(in the rows, 128 means zero)
Rows swapped in pairs by one turn or mirror: which row each one swaps with:
The rows were stretched afterwards, more along some directions than others.
k_304: [120 145 124 104 108 109 154 118 137  91 109 111 124 143 112 134  82 127
 128 136 134]
k_139: [102 119 135 127 116 129 151 155 151 112 126 131 135  99 104 141 106  99
  94 159 126]
k_120: [155 131 141 137 139 120 138 145 151 113 131 155 167 126  95 134 117 121
  92 161 132]
k_395: [116 132  87 121 123 126 162 116  85 119 112  98  93 134 135 129 100 101
 140 143 121]
k_676: [139 142 140 135 137 119 147 151 143 114 127 135 153 111 108 149  85 119
 100 174 124]
k_524: [126 138 119 128 114  91 124  96 117 102  98 126 131 158 106 137  87 113
 111 141 164]
k_453: [143 118 120 148  95  86 112 127 139 109 115 149 138 108 100 121 125 128
 112 129 171]
k_422: [143 142 100 128 137  81 140 125 120 120  91 145 156 103  97 117 116  89
  89 153 183]
k_156: [141 113 104 160 126 108 120 122 113  89 136 107 135 129 116 130 103 141
 139 175 113]
k_130: [156 136  96 118 138  79 124 117 102  98  94 137 148 111  86 118 104  82
  78 146 191]
k_115: [158 142  84 128 106 109 139 126 123  99 143 108 125 133 103 133 113  96
 104 165 152]
k_132: [125 116  89 147 121 120 142 107 107 119 107  79 107 139 136 136 100 111
 146 164 140]
k_159: [147 108 129 143 116 123 145 149 170 125 118 137 155  94  85 130 127 116
 103 147 164]
k_693: [159 109 106 179 123 107 108 138 130 112 138 116 155 108 112 116 122 141
 128 191 136]
k_614: [109 140 123 121 107 112 142 120 112 100 104 129 113 147 112 124  99 126
 142 118 137]
k_537: [132 116 135 137 122 113 166 156 159 111 103 139 151 103 109 139 114 112
 104 147 139]
k_27: [144 138 135 109 119  93 124 105 120 100  87 148 133 135 107 134  84 125
 124 127 157]
k_189: [131 141 122 128 123 102 131 103 129 103  93 119 135 146 134 130  91 132
 146 127 150]
k_535: [140 147  84 122 111  97 148 131 133  98 135 128 130 125  95 130 111 100
 104 171 154]
k_83: [168 123 101 129 135  89 126 120 110 109  94 131 153 107  97 117 112  79
  81 150 188]
k_86: [137 116  95 162 108  92 114 143 126 101 125 116 154  99 102 122 106 102
 105 198 149]
k_275: [132 133 126  91 129 142 166 135 157 116 107 119 129 122 112 146 112  86
 106 129 141]
k_155: [117 109 106 162 116 115 148 130 131 132 108  89 133 133 131 132 106 107
 136 165 139]
k_396: [149 113  93 157 119 105 114 126 106  94 137 118 144 122 108 122 115 118
 124 179 141]
k_870: [114 125  90 149 115 119 145 118 105 134 117  89 124 131 132 133 112  92
 127 163 149]
k_884: [147 146  87 127 110 106 149 143 132 107 144 120 131 124  91 131 117  91
  92 165 157]
k_10: [162 114 131 141 118 100 116 114 147  96 103 112 149 148 121 112 116 127
 119 138 176]
k_613: [128 133 127 120 112  81 130 110 139  84  92 113 133 139 107 149  76 119
 120 145 134]
k_356: [132 153  84 121 109  97 149 137 130 105 135 127 126 119  98 131 109 106
 103 168 143]
k_111: [132 120  88 138 130  98 151 118 113 121  99  81 123 125 132 146  84 105
 141 163 125]
k_615: [132 114 105 156 125 102 102 133 117  98 136 113 152 112 105 121 109 124
 113 189 145]
k_76: [132 123  90 142 118 119 160 132 125 121 114  78 114 135 136 133 104 100
 148 159 128]
k_541: [149 111 131 151 123 130 145 141 166 116 129 106 143 127 131 138 134 114
 104 156 145]
k_930: [136 138 105 126 109 116 138 102 122  95 117 115 111 138  99 142 107 140
 142 125 148]
k_288: [142 144 106 117 111 102 138 103 134  86  96 114 139 140 105 137  87 116
 124 141 180]
k_102: [142 114 134 146 123 128 154 160 181 120 123 134 160 109 124 137 118 114
 116 160 135]
k_31: [129 109 121 148 107 110 156 142 167 147 104 131 136  97 113 139 142 114
 110 134 157]
k_4: [106 120  92 153 116 124 151 129 105 132 119  92 111 139 135 133 119 109
 143 154 141]
k_110: [173 154  88 129 121 101 149 134 131  98 138 118 140 131  98 135  99 107
 106 169 145]
k_22: [129 113 147 145 105 128 150 155 167 127 136 140 129  98 103 126 143 119
 102 157 144]
k_778: [150 119 153 147 121 138 140 161 179 127 134 141 149 139 110 128 139 127
 117 151 157]
k_887: [140 135  99 118 136  82 142 131 120 114  83 146 151  99  94 119 108  84
  85 152 180]
k_837: [130 139 135 105 116 111 129 100 126  84  99 119 114 143 101 126 103 120
 127 137 157]
k_873: [158 137  94 137 144  72 143 127 115 108  92 130 155 108  93 117  92 103
  99 156 166]
k_725: [153 105  99 162 126  87 113 133 120  96 123 109 144  97 113 120 104 119
 119 179 138]
k_402: [145 112 151 123 129 119 169 159 167 123 113 141 145 112 110 135 110 120
 111 135 112]
k_702: [132 139 146 125 138 103  92  97 122  96 110 130 137 137 110 131  99 136
 105 146 169]
k_766: [153 143  78 132 122  92 157 138 135  88 130 108 135 126  92 138  89 104
 109 180 137]
k_619: [174 134  98 123 143  78 134 117 115  98  86 132 158 111  92 123  86  85
  83 157 185]
k_576: [165 107  97 163 126  86 125 143 132 104 127 112 155 106 109 129 100 132
 133 184 120]
k_447: [143 139 146 113 127 130 153 149 164 122 124 144 151 111 106 150 103 112
 102 158 125]
k_5: [149 149 131 107 132 100 134 114 112  83  95 131 137 155 104 131  59 127
 132 144 146]
k_152: [152 125 118 112 117 102 126 114 151  91 110 129 138 124  94 131 111 133
 122 139 147]
k_12: [157 130 127 134 126 134 165 152 160 121 129 143 156 105 108 131 125 124
 109 144 151]

k_837 pairs with k_22
k_275 pairs with k_453
k_4 pairs with k_615
k_155 pairs with k_156
k_702 pairs with k_778

